In the rows, zero is written as 128.
One turn sends every row of this set to another row. A few are shown first. Where does it send the rows asked after them?
lefi: [127 121  90 131 160  95 126 133 104 145 143 123  68 147 118 129 163 133
 142 133 150 109  83  76 145 120 101 103 115 143 127 131 110 110]
Kaza: [138 117 102 130 151  88 117 137 105 141 143 117  74 135 129 134 154 139
 141 138 149 114  82  80 139 101  96 106 117 145 121 134 109 100]
Voz: [149  87 122 136 157 120 124  99  65 136 138 134 120 146 115 131 146 123
 118 110 127  89 104  69 152 103 129  82 140 144 147 100  96 118]
Nuf: [158 110 119 147 165 134 141 107 110 134 127 135 108 130  86 105 146 152
 144 136 117 114 114  99 127 112 116 108  98  98 103  95 113 144]
lozor: [126  66 120 122 163 127 107 133 102 157 123 147 109 154 111 160 155 130
 123 165 116 117 134 101 130 110 109  77  96 139 133 130  92 121]
Muma: [142  93 128 133 195 122 125 142 102 142 140 165 106 165 131 148 134 146
 134 138 105 154 106  92 110 115 120 101 111 135 119 125 106  93]
pabu: [145 120 113 128 150  92 114 129 100 132 113 116  74 136 127 124 170 145
 138 128 152 119  77  82 139 112 104 107 129 149 135 142 117 114]
Fenuf: [119  96 128 146 196 137 140 135 103 138 101 177 104 167 124 131 147 160
 155 124 119 130 113  86 119 139 143 110 116 140 137 143 116 123]
gup: [137  88 136 178 184  71 132 127 102 129 130 127 130 138 137 143 167 130
 132 114 153  98 109  98 121 139 140 118  98 124 121  99 110 105]
piv: [111  90 123 150 179 127 131 144  91 144 139 177 118 146 138 148 124 149
 177 135 119 120 126  74 135 116 142 111 111 132 128 138 110 105]
kanav: [158 108 130 150 147 131 128 105  92 128 127 134 121 111  98 110 141 150
 161 135 121 110 120  90 141 103 123 112 106  97 112 100 116 143]
kodu: [133  65 140 126 159 130 106 129 108 146  86 143 111 147 116 151 161 148
 123 160 122 117 131 108 121 108 115  85 106 148 140 146 100 131]
Nat: [155 106 126 151 149 130 132 109 100 131 135 134 119 112  99 113 134 150
 161 139 121 107 122  92 138  98 120 112 101  98 105  98 113 139]
Nubi: [138  90 135 176 186  71 131 126 102 129 130 127 128 140 137 142 168 130
 129 114 151  99 107  98 120 140 139 117 100 124 120  99 110 105]
deziv: [127  89 132 147 185 121 135 149 111 142 137 169 114 151 142 149 116 158
 158 142 115 132 118  88 112 100 127 113 106 139 112 135 107  93]
Zoluz: [149  89 112 133 174 124 136 101  82 141 140 136 108 163 105 127 149 124
 102 112 123  92  96  77 139 111 119  78 132 146 138  93  93 117]
boro: [135  80 128 153 162 117 155 117 112 137 124 136 118 142 126 129 116 154
 128 121 140  62 109  82 125  73 126 100 124 159 120 113  94 112]
Tuve: [136  89 137 178 183  71 131 126 100 128 130 128 130 137 138 143 167 130
 133 114 153  96 109  97 124 140 142 119  99 123 122  99 110 106]
tum: [137  90 137 177 185  72 132 125 102 128 125 128 128 142 135 141 170 131
 130 113 153  98 108  98 120 143 140 118 100 124 123 101 110 108]
fekod: [119 118 102 140 144  95 124 132  99 137 126 126  79 128 129 126 157 144
 165 129 160  94  92  71 153 111 115 113 121 146 134 145 115 118]
Gof: [164 108 134 148 149 131 126 102  94 125 116 132 119 114  96 106 147 153
 154 132 121 116 116  95 137 106 123 111 109  98 115 102 118 147]
nul: [114  66 127 130 152 132 103 128  89 152 105 152 117 141 115 156 158 135
 144 158 124 103 142  92 145 116 125  83 104 138 148 143  98 135]
vofon: [164 108 135 148 156 134 132 102 103 126 110 132 114 119  92 103 149 158
 148 131 121 116 113  99 130 109 122 111 108 101 113 103 117 150]
sada: [132 120 103 132 146  96 113 126  87 135 124 122  77 134 124 125 171 137
 152 125 153 110  85  71 154 121 113 107 128 143 141 140 117 119]
vafi: [120 121  93 138 163  99 137 133 117 143 123 127  66 148 117 121 163 147
 148 130 157  98  85  79 140 122 107 110 115 148 127 141 113 120]
Dekap: [129 114 107 138 144  88 123 139 109 138 131 119  79 126 135 132 148 148
 156 136 157 100  89  78 141  95 105 115 118 149 122 144 113 105]
pud: [126  62 131 127 155 122 106 137 108 152 115 144 115 141 121 162 144 141
 131 170 120 112 137 103 125  94 111  84  97 143 129 139  93 117]
pef: [163  83 131 136 166 112 136 112 101 136 134 127 114 150 122 134 129 141
  99 121 125  94  96  87 119  76 111  88 131 156 123 100  92 102]
nevek: [166  83 145 137 156 114 126 105  87 127 113 125 120 140 126 128 138 145
 104 115 130  96  95  84 126  79 121  90 144 157 136 109  99 112]
Kupad: [139  90 139 178 183  71 128 125  98 126 126 127 130 138 138 142 169 130
 132 112 152 100 108  97 122 140 142 119 102 124 124 100 111 107]
rur: [124  88 111 149 175 132 157 102  97 142 116 146 108 160 104 118 143 140
 124 107 137  63 108  74 140 116 135  91 129 153 142 108  96 134]
gek: [138  90 136 176 186  71 132 125 101 129 128 127 127 142 135 141 170 130
 129 113 152 100 108  98 120 143 140 116 100 124 122  99 110 107]
Liviv: [159 110 127 148 163 136 139 104 111 129 114 134 109 127  88 102 148 157
 146 132 120 113 114 100 126 113 119 110 102 102 108 101 116 148]
tiran: [129  98 117 135 201 134 130 133  94 145 129 174 101 174 119 139 150 141
 140 128 108 146 107  85 122 143 130  99 113 132 133 126 109 111]
ragor: [114  68 114 126 169 135 117 130 109 158 111 153 105 160 104 154 159 134
 128 160 120 106 137 100 130 124 116  80  94 141 138 135  95 132]
vok: [130  67 135 122 154 130  96 126  89 146  98 145 115 145 115 154 165 135
 128 157 121 120 133  99 136 115 119  80 109 140 149 142 100 132]
vegak: [138  90 139 176 184  71 131 125 101 126 124 127 130 139 136 141 170 131
 131 112 153  99 107  98 121 142 141 119 101 124 124 101 111 108]
bifu: [134 119 109 135 157  94 131 133 119 135 108 119  70 140 125 120 163 156
 141 130 157 106  80  86 130 109 105 114 121 154 127 146 117 116]
navif: [157 106 123 150 155 128 135 111 106 134 140 133 115 117  97 113 133 151
 153 141 119 110 119  95 131  97 114 111  97  97  98  94 111 135]
lidu: [158 108 119 147 162 132 138 109 110 135 138 133 111 126  90 110 140 149
 146 140 116 115 115  98 128 105 113 107  96  97 100  92 110 137]
vos: [138  89 138 177 182  71 128 125  98 128 129 127 131 138 137 143 169 129
 132 113 152  98 109  96 123 141 141 118 101 124 123 100 110 107]
dof: [126  94 130 139 174 127 110 134  67 138 137 171 121 146 137 148 140 137
 167 129 113 140 119  72 143 124 141 103 123 127 142 133 112 108]
Fezu: [142  83 137 151 164 122 153 109 110 131  98 136 114 145 121 119 132 162
 121 113 142  68 104  85 123  85 132 100 134 164 132 120 100 125]
gugal: [117  67 127 131 167 135 120 131 118 153  90 150 106 154 110 149 158 148
 128 160 126 104 136 106 122 115 118  88  98 147 138 145  99 134]
Gesef: [121  84 112 152 161 127 150 107  85 142 134 147 118 146 114 127 131 135
 140 111 138  57 115  67 150 101 137  91 129 149 140 109  95 125]
ludu: [114  62 129 134 151 128 111 135 104 152 108 150 118 137 121 158 145 144
 146 165 127  98 144  97 135  99 120  89  98 143 137 145  97 127]
navup: [136  92 150 145 184 127 126 137 101 129  91 167 113 149 140 136 140 169
 152 128 120 140 110  92 112 116 140 115 125 145 135 150 119 114]
pebed: [148  93 150 135 174 122 105 134  76 128 113 162 121 143 143 145 143 150
 151 128 113 154 108  84 125 114 136 106 130 136 140 140 117 106]

lozor moves to pud
gup moves to Tuve
Muma moves to deziv
Now find these:
Zoluz moves to pef
kanav moves to Gof
pabu moves to bifu

One turn sends every row of this set to another row. A few are shown first. Where does it send the rows asked after them?
T: [117 140 126 115 120 160 115 142 153 110 134 122 128 107 162 108 144 109
 128 128 113 139 136 135 110 121 116 137 140  85 135 119 110 123 129 137]
Q: [151 125 136 149 169 101 136  94 122 121 123 134  95 130 129 150 115 138
 113 105 152 123 100 118 145 138 143 116 102 127 126 132 120 128 130 141]
D: [123 136 124 113 132 148 109 140 145 102 127 113 127 103 156 100 125 107
 129 125 122 127 121 131 100 130 123 135 148  92 142 125 100 114 131 129]
R: [148 124 127 159 175 109 129 109 116 122 106 143  99 133 133 136 106 143
 125 114 149 116 111 123 160 145 136 119 113 131 131 137 107 128 129 131]
E: [119 148 132 104 125 157 122 136 147 108 128 125 126 111 161 107 136 118
 134 137 114 145 137 137 103 133 107 143 140 101 128 111 108 124 135 139]
M: [144 112 141 129 139 113 137 130 111 147 137 128 117 128 103 119 136 139
 117 124 152 125 145 110 117 123 152 114 102 174 119 130 109 157 137 126]
V: [153 127 136 174 136 105 130 118 123 128 143 123 120 124 104 148 157 121
 102 105 129 116 136  97 127 108 143 125 119 140 120 120 142 149 117 148]
X: [171 123 122 126 145 109 127 114 119 141 101 145 113 129 120 138 124 127
 113 101 131 143 151 101 155 103 113 107 115 143 111 120 122 130 151 143]
K: [162 117 121 143 158 106 135 122 107 134  93 149 113 140 134 135 122 125
 117 109 111 135 149 116 163 113 107 109 123 136 115 108 121 133 149 139]
G: [118 139 141 107 130 156 107 140 141 105 133 110 127 110 153 111 121 121
 138 141 119 141 122 137  95 137 109 140 136 100 132 117 107 119 126 132]
Y: [138 114 125 142 164 100 145 107 119 135 123 141  96 128 120 142 119 136
 125 110 153 129 103 115 148 137 147 111 105 126 126 147 112 127 132 137]
L: [120 137 125 118 132 153 101 143 150 101 132 110 124 105 159 110 128 112
 130 132 119 134 119 135 100 129 119 136 144  92 139 120 104 119 127 128]
F: [143 115 153 145 149 140 136 131  94 140 134 133 126 137 107 115 140 138
 119 137 137 108 147 106 123 132 142 128 103 165 113 127 117 153 138 121]
Z: [121 137 142 107 127 151 111 138 143 110 133 103 136 115 149 106 120 114
 142 137 117 135 128 128  94 137 111 136 139  99 134 120 105 118 126 137]
S: [123 151 132 108 122 151 125 130 150 106 125 116 131 118 161 102 133 115
 135 129 114 141 133 135 105 137 107 141 143 101 131 108 106 123 131 143]
B: [141 123 134 183 144 115 133 132 113 129 140 127 133 130 109 139 163 126
 109 113 121  96 143 106 135 123 138 125 125 134 123 125 131 158 110 137]
A: [144 117 152 121 150 129 135 112 105 137 135 136 127 124 101 124 142 139
 109 122 152 116 140 104 118 131 145 120  94 165 114 131 111 154 139 127]
H: [116 141 125 116 119 158 125 138 151 108 135 117 131 110 163 100 143 106
 126 128 117 127 131 128 110 126 118 140 138  86 134 124 110 118 130 136]
W: [141 130 116 170 134  93 150 124 119 123 150 130 117 123 101 147 156 128
 109 113 129 120 131 105 129 118 144 127 119 145 122 125 135 149 117 147]
C: [158 118 119 133 134  91 136 125 119 145 109 135 110 131 120 142 118 129
 115 113 125 147 143 103 158 105 112 108 106 147 108 121 125 128 141 147]

X moves to V
C moves to W
E moves to T
Now find these:
F moves to K
H moves to D

